Each row is where one point has got to under a steady rotation. How many steps took it there?
The counts run from 0 to 534.
[103 151 158 114 166 163 165 143 149 128 166 111 142 152  93 162 123 151
 138 134 135 148 115 153 142 125  74 164 162 124 152 157 121 146  84 138
 147 136 176 137 120 113 153 157 166 136 122 160  53 136 104] | 364
[149 117 127 127 161 128 158 156 136 188 130 144 129 178  94 143 117 125
 120 132 146 118 121 174 153  87 115 134 165 116 148 128 157 193 123 153
 158 159 135 116 146 131 123 163 112 112 159 128 103 175 147] | 136
[128 120  87 157 124 166 152 125  84 109 145  97 152 137 106 149  91 134
 134 141  73 180 146 113 155 154 101 155 164 142 139 118  81 115 110 143
 128  87 108 127 178  99 119 122 136 132 119 147 164 136 138] | 81
[163 102 145 136 146 108 175 139 131 159 129 101 141 164 130 128 119 134
 123 148 110 125 108 136 149 119 202 126 179 104 117 125 113 171 148 157
 176 139 121  75 157 131 107 138 122 120 141 112 176 160 166] | 270
[133 123  55 129 116 109 163 135  60 122 105 127 172 155 121 136  91  82
 140 133 126  89 152 126 137 134 125 115 154 137 118 115  80 108 116 162
  85 130  82 114 150  97 145 107 129 117 133 114 159 149 113] | 533
[139 151 157 148  92  97 120 133 161 126 148  96 158 152 180 108 153 160
 127 153  91 171 138 137 103 113 187 152 133 113  96 135 129 118 145 109
 185 127 132  86 128 169 163 107 140 125 118 134 138 117 132] | 42
[126 113 104 144 119 137 138 143 144 173 122 178 132 161 152  90 125 124
 187 179 158 165 131 151 135 115  92 113 107 167 148 139 199 162 131 119
 120 130 118 130 153  97 105 121 113 113 156 142 123 140 148] | 437
[154 125 137 113  77  90 147 120 157 141 136 146 185 135 161  73 161  98
 166 123 128 119 176 148 120 122 173 125 133 122 137 138 160 172 130 131
 172 135 129 130 137 131 150  71  99 116 139 144 100 124 131] | 37
[142 103 141 145  77 104 148 131 154 145 140  84 140 139 165  86 136 143
 121 146  94 181 131 128 123 116 191 123 133 111 123 119 150 152 148 140
 209 116 115 102 156 146 150 107 102 119 128 122 158 140 157] | 44
[136  97 171 130  63 139 136  99 155 117 116 107 134 105 125  86 105 155
 142 134 147 130 120  99 110 124 130 116 122 167 107 125 163 169 148 103
 148 100 116 125 125 159 189  87 104 124 123  95 166 139 121] | 182
[109 133  78 130 119 145 169 157  70 111 135  96 189 157 110 152 101 107
 101 127 110 131 140 121 127 114 115 138 160 103 118 117  86  82 117 158
  89 153  99 119 127 114 166 105 175 122 101 131 107 135 110] | 238
[134 144 118 131  87 115 122 108 111 128 162 101 158 141 130 114 129 114
 135 135  75 120 158  98 142 131 165 131 135 147 106  95  91 142 113 117
 187  95  98 109 162 153 171  80 103 118 107 127 184 130 141] | 186
[122 109  63 160 130 111 150 162 119 151  96 159 152 170 172 100 116 120
 168 188 141 170 136 159 121 127 111 117 123 149 128 135 156 107 147 146
  96 139 100  98 144  87  94 138 142 120 146 129 137 138 125] | 6
[131 117 124 119  76  90 138 141 147 165 126 107 151 142 119 100 125 130
  94  95 156 120 137 150  82  83 113 142 142 134 118 111 153 154 123 128
 152 125 117 127 115 162 216 107 114 120 131 107  96 162 102] | 32
[140 106 118 154 153 173 179 126  97 118 142 113 140 151 110 153  87 154
 150 175  94 168 112 112 170 161 127 136 169 134 134 139 103 135 134 142
 130 113 123 118 180  93  85 143 149 120 135 132 176 140 157] | 511
[121 152 153 136 147 194 129 112 127 115 157 161 139 137 121 129  98 150
 188 171 127 153 122 110 153 125  91 109 109 161 158 154 187 177  99 113
 126 123 135 170 141 104 135 110 153 116 130 137  99 135 145] | 212
[133  97 111 127  96 123 162 171 156 178 102 122 129 161  81 114 116 131
  99 106 173 146 105 181 124 101  61 159 170 141 124 128 142 165 142 135
 138 119 128  94 146 117 141 153 126 131 151 133 122 162 113] | 152
[133 120 134 161  78  90 137 107 147 116 119 103 156 122 192  76 136 145
 178 152  94 162 152 131 100 158 172 136 127 151 110 140 128 124 142 127
 160  96 114 103 150 139 152 106 103 130 135 126 174 119 110] | 179
[112 118  91 127 125 134 174  96  97  87 117 133 168 120 143 114 112 112
 196 147 121 140 161 118 134 183 108 121 136 152 158 139 103 110  97 156
  98 115 113 157 155  64 132 105 131 133 128 136 123 123 106] | 89
[137 139 116 110 152  80 176 141 152 162 130 140 136 169 132 110 165  89
 175 151 136  80 114 148 160 128 163 121 164 144 136 115 106 168 100 157
 171 137 128 102 143 108 111 131 120 123 113 163 171 133 137] | 277
[160 102 156 125 138 118 168 128 160 171 118 103 107 150  98 125 109 148
 110 128 146 101  88 145 137 100 147 120 167 131 123 132 134 204 139 144
 174 137 136 100 136 142 140 158 109 119 146 104 149 179 141] | 272
[106 154 115 126 127 164 143 146 124 131 178 104 137 148  99 149 134 123
 133 147  88 153 120 110 168 117 121 153 148 142 137  97  95 143  93 123
 187  86 134 111 158 120 138 105 147 134  85 176 177 123 146] | 65
[ 99 178  98 146 165  97 105 146 132 180 148 150 115 191 142 142 143 134
 162 164 133 130 123 166 129  95  77 150 124 167 129 119 146 129  84 108
 153 122 138 107 113 136 150 159 137 118 133 141 126 142 109] | 433
[163 100 163 110 128  99 177 128 128 146 122  99 155 145 104 139 103 126
 103 100 137  91 132 149 118 111 153 124 185  88 124 147 115 172 122 166
 149 155 134 125 123 154 173 140 114 118 161  90  93 168 114] | 257
[148  95 161 122 105 147 199 120 138  91  98 118 180 118 119  96 101 133
 175 129 179 117 126 137 126 172 110 128 170 140 125 181 123 153 152 132
  83 142 138 125 128  98 137 117 147 140 140 127 104 119 103] | 385
[116 117  94 155 142 176 137 129  89 126 163 122 130 158 129 148  93 148
 134 177  63 211 131 122 154 135 122 123 124 122 154 123 135 122 115 145
 138 116 107 136 166 103 108 133 140 112 135 133 141 150 164] | 217
[135 122 163 120 109 134 168 144 115 103 117  92 175 140 122 123  91 147
 108 148 163 106 110 107  99 104 152 104 151 108  95 149 122 126 157 133
  97 164 119 108 100 158 175 105 181 114 114  97 103 135 125] | 251
[153 118 108 116 120  78 185 109 113 121  96 123 171 128 143 110 115  91
 188 117 144  63 155 128 141 162 163 105 172 132 127 135  87 150 105 161
 121 132 113 117 141 107 141 117 104 128 135 114 159 143 100] | 398
[140 120  69 158 104 148 119 169  92 168 137 150 157 177 127 125 115 115
 113 158  99 193 151 148 143 107 110 145 128 142 126 100 150 120 145 118
 139 117  94 101 178 117 104 118 123 114 151 144 149 141 162] | 443
[146  90 136 125 112 127 209 123 127 102  98 117 170 121 125  94 111 115
 185 129 159 129 140 135 131 184 123 119 172 138 145 173 109 140 136 159
  90 140 128 131 144  78 121 130 151 133 136 129 110 129 104] | 384
[104 171 149 144 160 149 136 138 138 116 184 107 143 159 165 137 144 162
 160 183  68 183 127 135 136 131 155 138 117 104 135 148 141 110 109 140
 171 144 155 123 125 135 136 130 173 116  99 154 100 118 146] | 351
[138 128 101 140 107  93 132 156 128 171 106 139 147 156 115 121 115 127
 121 107 164 132 151 179  90  96  63 155 146 144 124 130 154 136 116 123
 107 130 127 119 121 137 186 139 115 123 161 115  78 149  79] | 17
[157 149 170 131 146 138 132 103  99 104 123 137 169 134 130 141  85 144
 179 144 132  90 151 128 115 133 131 116 140 123 122 176 134 156 112 125
  98 161 133 146 111 138 176 122 140 107 163  82  60 150 108] | 107
